[117 157 158 135 130 153  92 143  65 108 146  93 121 136] -> risip
[ 91 107 187 135 135 135  71 163 163 115 172 100 163 163] -> sig
[135 131 138  97  83 174  88  83 161 176 113 100 110  83] -> dufa
[123 132 132 132 140 148 103 140 106  87 172 115 156 157] -> Guki
[ 91 107 187 148 134 135 162 163  83 115 172 100 184 121] -> san
[134 181 141 147 133 147 133 147 147 147 131 100  99 147] -> dizil
[ 91 107 187 140 134 135  71 163  83 115 164 121 155 144] -> Sekon
all dufa: [161] -> 8
all dufa: [83] -> 4 7 13
all dizil: [147] -> 3 5 7 8 9 13
all san: [135] -> 5
all sig: [163] -> 7 8 12 13
all dizil: [131] -> 10

[118 141 118 136 124 135 142 138 124 118 127 102 105 128 129 143 145 128
 141 141 120 141] : dufa
[127 141 120 136 124 135 142 138 124 118 127 127 105 115 107 139 132 123
 122 128 124 120] : Sekon
[127 141 120 136 124 135 142 138 124 124 127 127 105 115 107 139 132 125
 122 128 124 120] : Guki
[161 140 136 148 137  52 137 126 125 136 128 144 120  91 131 142 120 140
 142 116 127 113] : dizil
[132 136 128 133 127 126 129 126 134 131 133 148 130 114 114 164 129 120
 130 124 130 122] : kire
[137 120 121 146 117 134 135 129 123  94 134 123 141 128 129 143 145 146
 145 135 134 134] : muv
[124 147 120 134 138 158 130 108 127 135 122 135 143 108 127 115 105 127
 121 146 123 122] : sig
[111 147 132 118 129  94 129 123 137 125 121 113 123 112  94  62  85 141
 119 108 113 135] : Tama
[122 123 138 124 143 157 126 120 125 114 138 143 124 113 128 143 143 127
 127 133 143 121] : sodo
[136  80 131 121  96 136 117 142 126 105 124 159 113 115 112 105 134 124
 128 114 124 114] : risip
all sodo: [143] -> 4 11 15 16 20
all Guki: [124] -> 4 8 9 20
all muv: [134] -> 5 10 20 21
all dufa: [141] -> 1 18 19 21
all Tama: [94] -> 5 14

[121 121 113 124 120] = dufa
[161 146 148 147 134] = sig
[145 154 109 145 145] = Guki
[110 106  87  78  88] = lezi
[121 121 121 123 110] = kire
all Guki: [145] -> 0 3 4
all kire: [123] -> 3

[115  92 124 104 107  59 137 102 133 160 182 154 102 144 102  98 119 122
 116 109  86 102  62 116 147 125]  dufa
[156 105  84 126 166 164 110 110 112 160 145 142 159 121 157 176 176 116
 123 129 118 129 119 161 182 101]  san
[115  92 124 104 107  59 137 102 133 160 182 154  85 144 102  98 159 138
 138 178 147 125 195 136 121 112]  muv
[145 142 122  81 100  90 189 109 140  96  98  82  61 161 125 107 101 117
 137 122 145 117  98 134 173 151]  dizil
[110 116 168 111 165 144 159 113 131  93 203 108 149 165 134 124 136  96
 131 108  99 111 145  88 142 105]  Sekon
[ 97 101 192 160 154 156  86 146 119 145 192 179 156 118 117 122 138 122
 136 103 102 132 114 115  91 107]  lezi
[137 127 163  88 104 113 111 127 138  84 111 115  94 164 115 115  80 106
 138  79 111 115  90 111 150 116]  risip
[156 105  84 126 166 164 110 110 112 160 145 142 159 121 157 176 176 116
 123 129 118 129 119  52  84 148]  Guki
[115  92 124 104 107  59 137 137 115 160 182 154  85 144 128 163 154 146
 154 163  89 139 157 158 117 115]  Tama
all dufa: [102] -> 7 12 14 21
all risip: [115] -> 11 14 15 21
all Tama: [115] -> 0 8 25
all Tama: [163] -> 15 19
all Tama: [146] -> 17
all lezi: [156] -> 5 12
all lezi: [103] -> 19

[183  53 117  53] = dufa
[95 49 49 95] = muv
[185  55 119 109] = dizil
[178  51 113 100] = san
[176  50 111  97] = Guki
[190  59 171 117] = Tama
[188  57 120 111] = sodo
[103 189 123 114] = risip
[ 54 170 108 170] = sig
[102 115 115 102] = kire
all muv: [95] -> 0 3
all sig: [54] -> 0
all risip: [103] -> 0
all dufa: [53] -> 1 3
all kire: [102] -> 0 3

[143 163  91 144 129 118 143 156] = risip
[189 140 144 133 120 119  52 130] = kire
[175 127 155 175 144 144 144 175] = lezi
[ 59 116  90  86 145 192 119  56] = Tama
[105 114 107 125 152 139 200 136] = dufa
[188 104 179 179  88  77 150 141] = Guki
[142 142 142 190 190 190 142 142] = san
all san: [142] -> 0 1 2 6 7
all lezi: [144] -> 4 5 6
all risip: [156] -> 7
all Guki: [179] -> 2 3
all san: [190] -> 3 4 5

